[130 138 101 142 146] Out: 130
[147 137 156 140 149 139 143] Out: 147
[104 109 128 129 126 151] Out: 104
[106 115 110 124 125] Out: 106
[ 98 119 157 126 144] Out: 98
[104 129 146 133] Out: 104
[119 104 150 133 124 153 122] Out: 119
[147 142 123 102 125 114] Out: 147
---
[[136 141 133 144 131 140]
 [133 139 112 135 128 134]
 [106 138 121 122 126 123]] value 126

[[131 125 134 124 131 127]
 [150 150 123 132 153 144]
 [117 115 129 124 114 117]] value 114

[[129 131 132 137 132 122]
 [129 120 137 115 117 136]
 [142 127 141 113 122 103]] value 122

[[109 117 117 130 116]
 [114 105 131 144 128]
 [134 132 125 124 134]] value 124

[[122 117 134 140 146 128 131]
 [134 128 128 125 149 127 123]
 [131 148 124 116 114 125 121]] value 125

[[120 122 153 130 127]
 [132 122 131 110 111]
 [102 140 121 135 105]] value 135
---
[[121 104 105 114 118 129 101 114 102 118 123 105 149 106 136 113]
 [110 129 149 114 114 131 143 134 146 143 122 151 111 107 127 153]
 [110 135 148 118 149 107 147 132 121 150 108 151 151 128 145 150]
 [127 120 139 107 126 126 124 137 152 138 126 115 108 104 151 123]
 [108 123 127 136 109 129 134 133 114 106 135 146 103 134 113 112]] ⇒ 113

[[151 125 136 124 141 143 116 131]
 [120 109 126 142 119 112 115 121]
 [120 138 121 102 120 131 126 130]
 [123 130 124 129 121 118 138 121]
 [128 102 122 132 119 127 123 124]] ⇒ 131

[[109 131 138 129 122 130 103 116 134 127 124 136 121 131]
 [108 120 133 130 127 126 101 107 129 133 124 136 122 129]
 [128 128 135 121 126 126 125 127 127 126 127 126 134 130]
 [112 130 141 131 123 130 111 119 135 124 126 134 127 127]
 [110 132 138 127 119 126 114 124 136 126 123 130 132 128]
 [108 125 136 131 125 128 101 113 130 133 123 136 122 129]] ⇒ 131

[[118 130 129 132 156 140 118]
 [122 105 125 138 126 125 141]
 [130 134 118 139 116 129 115]
 [138 119 115 109 144 129 117]
 [128 143 138 116 123 126 142]] ⇒ 118

[[138 149 149 137 120 119 113 109 111 132 138]
 [115 110 112 118 120 136 131 149 133 138 132]
 [138 137 149 144 139 119 119 116 107 110 128]
 [147 137 138 118 108 107 117 118 129 141 143]
 [148 149 138 118 120 110 109 115 129 138 140]] ⇒ 138

[[119 118 136 134 132 116 125 135 116 124 124]
 [119 116 138 136 134 114 127 136 115 123 124]
 [122 135 129 131 116 134 125 115 136 142 120]
 [119 115 139 137 135 113 128 137 115 122 123]
 [119 116 138 136 136 112 127 136 115 123 123]
 [119 119 136 134 135 114 126 133 116 125 124]
 [119 115 139 137 135 113 128 137 115 123 123]
 [120 140 124 126 109 138 117 108 138 149 119]
 [120 138 126 128 113 135 120 109 137 147 118]] ⇒ 124

[[105 121 148 137 119 101 105]
 [138 151 154 100 119 110 138]
 [100 139 138 151 105 136 123]
 [110 140 113 138 150 147 117]
 [151 119 115 138 130 115 103]
 [106 109 121 116 114 131 110]
 [121 132 121 144 113 151 123]
 [154 149 135 146 130 121 108]
 [123 132 129 148 138 136 108]
 [134 142 101 100 124 154 136]
 [143 119 119 144 126 115 145]] ⇒ 105

[[103 101 115 137 124 104 142 102 127]
 [113 134 105 150 147 102 111 134 144]
 [111 137 104 147 148 124 126 105 116]
 [109 120 124 144 130 139 132 111 118]
 [145 133 113 101 124 124 149 123 111]
 [117 143 110 105 120 152 109 145 114]
 [113 129 103 104 131 120 133 133 104]
 [145 141 149 141 107 143 108 115 121]
 [108 115 141 129 129 115 103 126 121]
 [120 150 107 115 152 103 132 109 154]
 [151 139 129 122 117 122 114 141 107]] ⇒ 127
---
[137 113  99 124] 137, 124

[100 119 121 105 122 124] 100, 124

[155 104 141 146 121 136 136] 155, 136

[[128 132 120 118 157 124 135]
 [132 117 130 129 107 121 126]
 [108 146 132 141 123 151 132]] 128, 132

[113 127 106 123] 113, 123

[129 145  99 103] 129, 103

[139 107 129 140 110 120 121] 139, 121

[142 118 122 107 134 136 153] 142, 153
---
[[141 127 130 107 138 120]
 [108 146 142 141 103 130]
 [137 129 131 109 138 124]] ans = 141

[[130 135 130 106 133]
 [106 129 147 151 137]
 [133 116 145 148 139]] ans = 130

[[129 119 124 103]
 [149 128 139 110]
 [131 109 102 119]] ans = 129

[[111 127 115 141 128]
 [145 137 151 116 123]
 [115 126 128 144 145]] ans = 111

[[139 132 124 125 155]
 [105 124 124 119 125]
 [139 132 117 133 149]] ans = 139

[[104 123 141 115]
 [132 112 137 116]
 [140 138 151 123]] ans = 104

[[143 128 128 128]
 [117 154 153 155]
 [130 141 140 141]] ans = 143

[[106 145 143 116 145]
 [100 151 148 112 150]
 [148 115 116 139 115]] ans = 106
---
[110 140 103 102 106] gives 110, 106

[149 114 156 133 107 130 131] gives 149, 131

[138 115 112 106 117 129] gives 138, 129

[[146 132 132 131 132]
 [154 114 114 116 114]
 [113 122 122 123 122]] gives 146, 122

[[126 146 122 126 140 135 124]
 [125 120 143 138 122 150 110]] gives 126, 110

[135 149 100 127] gives 135, 127

[146 150 134 125 131] gives 146, 131

[152 114 116 141] gives 152, 141
---
[119 101 134 117 124 136 109] gives 124

[[144 146 122 127 140 143 146]
 [155 134 138 142 113 139 141]
 [157 124 132 128 135 146 143]] gives 135

[127 112 132 128 154] gives 132

[144 147 154 138 148 149 156] gives 148

[103 136 125 106 117] gives 125

[[106 137 123 126 127 115 126]
 [135 120 124 123 119 104 116]
 [119 129 129 118 130 127 127]] gives 130

[127 116 138 152 150 123] gives 152

[132 122 106 124] gives 122

[[123 128 128 128]
 [120 125 114 154]] gives 125

[[138 153 123 135 112 119 120]
 [142 131 147 123 115 134 117]] gives 115
---
[[138 134 140 135 121 108 151]
 [133 130 134 138 119 103 142]] | 134

[[118 117 153 143 113 142 152]
 [145 114 118 109 107 111 104]] | 117

[[ 98 122 129 135 150]
 [113 115 128 142 153]] | 122

[[114 132 148 144 154 148]
 [147 123 121 135 108 130]] | 132

[[135 134 140 125 123]
 [152 134 118 105 111]] | 134

[[129 143 134 137 149]
 [117 136 108 132 137]] | 143

[[135 107 126 136 118 128 123]
 [139 137 149 138 108 141 146]] | 107

[[141 134 101 133]
 [130 131 143 132]] | 134

[[141 119 107 131]
 [144 128 153 117]] | 119

[[105 150 108 126]
 [106 150 115 129]] | 150
---
[[113 117 135 129 100 138]
 [133 102 132 111 120 127]
 [126 126 129 129 124 129]] ==> 129

[[140 135 123 105]
 [143 138 123 101]
 [137 136 125 106]] ==> 136

[[155 121 111 133 100]
 [119 127 126 121 137]
 [149 130 110 115 133]] ==> 110

[[143 126 140 112 119 113]
 [143 157 118 134 140 110]
 [139 119 138 111 110 116]] ==> 111

[[106 118 129 155 116 145]
 [130 137 124 128 127 128]
 [128 134 124 129 126 127]] ==> 129

[[115 129 131 112 150 135]
 [116 127 131 127 149 142]
 [119 127 131 134 148 144]] ==> 134

[[122 124 146 122 140 142 136]
 [142 142 126 148 135 123 100]
 [128 129 131 132 133 135 132]] ==> 133
